In the rows, 128 means zero.
Each path below is one point turned by a fixed rotation once a step. After each direction that follows a path, write how fast that rotation turns it, in degrees a step (0 if it stays still).
Each turn is a multiple of 5 degrees from 10 to 175, or 0.
Each row of a path follows its step; steps can be skipped.

step 3: [115 126 120 133 131 134 121 136 107 132 126 114 127 143 127 123 128 128
 125 141 125 124 128 133 127 135 125 130 129 136 121 117 129 132 128 145
 118 136 138 120 128 137 117 124 118 129 133 133 123 132]
step 4: [127 126 134 123 140 133 133 136 118 133 120 122 121 138 133 129 116 131
 138 147 128 132 132 121 132 126 131 135 139 138 113 124 135 141 137 138
 135 124 127 132 134 137 126 120 130 122 122 116 122 123]
step 5: [134 130 139 135 121 126 130 121 127 145 130 118 118 140 122 138 133 124
 135 137 127 128 129 126 133 138 147 139 131 129 118 125 138 142 124 131
 130 141 121 125 133 122 123 133 127 132 135 117 122 121]
step 6: [122 131 133 131 120 127 123 127 127 144 132 122 132 130 129 122 124 136
 135 142 128 126 130 127 112 126 140 124 137 143 124 123 147 133 119 128
 118 134 132 124 124 118 135 136 135 117 130 137 117 123]
step 7: [117 132 128 131 130 122 128 126 117 125 117 117 130 131 132 125 125 135
 150 128 135 113 127 133 133 122 143 127 141 136 127 131 140 131 135 133
 116 130 132 116 129 123 117 136 130 122 123 127 138 136]
step 9: [136 130 120 132 136 128 134 124 119 132 124 123 125 139 128 133 110 123
 123 128 127 130 133 124 126 132 154 135 146 127 114 126 134 123 124 133
 125 130 128 133 123 130 139 129 118 119 117 127 127 124]
step 12: [123 116 121 127 127 122 140 129 130 131 119 123 127 137 125 128 114 137
 133 119 140 132 129 144 122 115 139 132 137 144 136 127 124 118 133 125
 120 135 128 119 122 123 123 131 121 126 130 114 129 122]
step 13: [119 122 126 130 139 128 136 128 119 134 130 116 137 145 127 131 124 122
 120 124 125 129 121 150 123 133 128 125 143 124 115 133 119 117 132 137
 122 135 135 119 127 131 121 133 126 129 130 133 125 116]
step 14: [127 122 133 129 140 130 133 128 113 131 123 123 125 124 127 133 117 127
 141 123 133 144 118 127 124 130 131 124 145 131 111 119 128 118 131 132
 137 122 139 139 125 134 127 130 129 135 122 124 113 120]
[131 127 122 131 123 129 126 130 129 128 132 126 131 129 124 122 125 130
 127 128 128 126 130 128 128 130 129 129 129 131 130 128 126 127 127 128
 126 130 128 133 125 128 130 127 124 126 130 127 127 128] => 115
[124 130 133 128 128 129 128 130 126 132 126 130 128 123 126 125 123 127
 125 129 126 128 128 126 125 124 127 129 130 126 124 128 125 129 129 127
 124 127 127 130 127 132 131 127 131 125 128 131 128 127] => 145
[132 129 128 129 130 131 129 130 123 126 125 125 129 126 131 130 128 127
 129 127 130 129 129 126 127 130 126 128 127 130 124 131 124 132 123 127
 129 129 126 129 125 127 128 124 125 130 128 130 130 124] => 70
[127 127 127 126 128 127 132 129 130 125 131 129 125 123 130 129 123 124
 132 129 132 125 125 126 128 131 130 129 131 130 131 127 127 129 130 128
 129 127 132 129 131 127 132 127 126 126 127 127 128 129] => 145
[126 129 127 128 128 130 126 124 128 135 128 127 128 130 131 127 131 126
 129 130 132 127 131 122 125 130 128 130 130 128 133 130 126 128 129 123
 129 127 129 129 127 127 129 129 132 130 128 126 129 126] => 70

step 1: [151 127 137 124 127 127 120 121 136 132 123 112 121 116 140 122 143 134
 125 139 128 126 138 129 146 118 120 128 129 119 129 122 133 136 125 115
 131 120 123 120 132 118 142 138 122 125 121 134 131 130]
step 2: [144 133 129 122 116 131 125 115 132 131 125 140 125 138 136 140 113 146
 115 122 125 115 121 132 123 145 120 132 122 130 123 134 132 124 116 125
 121 120 139 136 114 124 119 124 134 130 120 124 132 131]
step 4: [115 132 133 123 124 116 130 131 134 127 129 138 129 110 129 125 139 113
 129 128 134 123 129 131 142 136 137 128 127 142 141 141 136 127 113 140
 125 120 140 141 114 126 125 127 130 135 132 115 126 136]
step 7: [120 134 120 115 145 128 112 124 127 141 123 133 125 119 129 132 127 130
 131 126 120 127 127 114 114 121 131 125 113 116 129 130 125 126 135 127
 129 135 115 135 136 132 141 150 137 122 141 122 132 134]
step 13: [127 117 134 101 118 120 132 133 119 125 132 133 129 123 113 127 126 122
 135 123 135 123 120 126 130 140 132 122 117 129 111 130 130 127 118 108
 129 132 119 131 117 121 120 131 120 129 134 117 124 136]
step 15: [133 137 117 113 134 124 134 133 136 116 137 149 125 121 124 119 130 132
 130 123 125 136 136 123 116 133 139 130 143 129 135 141 131 130 124 132
 119 132 111 113 123 144 132 112 128 129 125 126 125 127]
step 16: [131 127 139 139 138 124 136 122 122 136 114 134 117 138 122 135 130 134
 153 113 130 140 134 132 127 116 130 142 123 136 132 131 125 132 139 137
 138 139 124 133 126 130 134 143 132 123 131 130 118 126]
step 17: [133 134 128 128 138 142 125 126 126 137 131 122 123 113 142 131 130 131
 135 144 117 132 108 122 136 126 125 135 136 140 120 126 140 113 140 124
 127 129 123 121 129 139 124 116 121 136 142 124 121 133]
step 18: [125 134 118 135 119 141 114 136 131 122 126 118 131 120 117 131 126 147
 128 118 112 121 140 139 119 119 123 133 137 124 110 123 120 126 131 137
 138 120 130 139 123 126 128 135 134 120 130 134 130 139]
[130 128 128 126 128 132 128 127 128 128 129 130 125 127 126 128 128 129
 128 133 129 126 128 130 126 131 123 128 127 129 122 127 129 122 126 127
 133 130 129 129 130 128 129 133 132 130 129 125 131 127] => 70
[128 124 130 124 125 126 131 131 126 130 129 126 128 130 126 127 129 129
 132 126 128 124 131 130 127 128 129 128 130 125 123 125 125 130 130 129
 132 129 125 129 126 129 126 124 132 126 125 129 126 124] => 140
[126 127 128 125 126 127 128 127 127 128 130 127 128 131 127 131 127 124
 124 129 128 125 127 132 130 129 131 125 130 132 127 130 130 129 125 127
 126 129 128 130 123 127 131 131 124 129 124 128 132 124] => 40
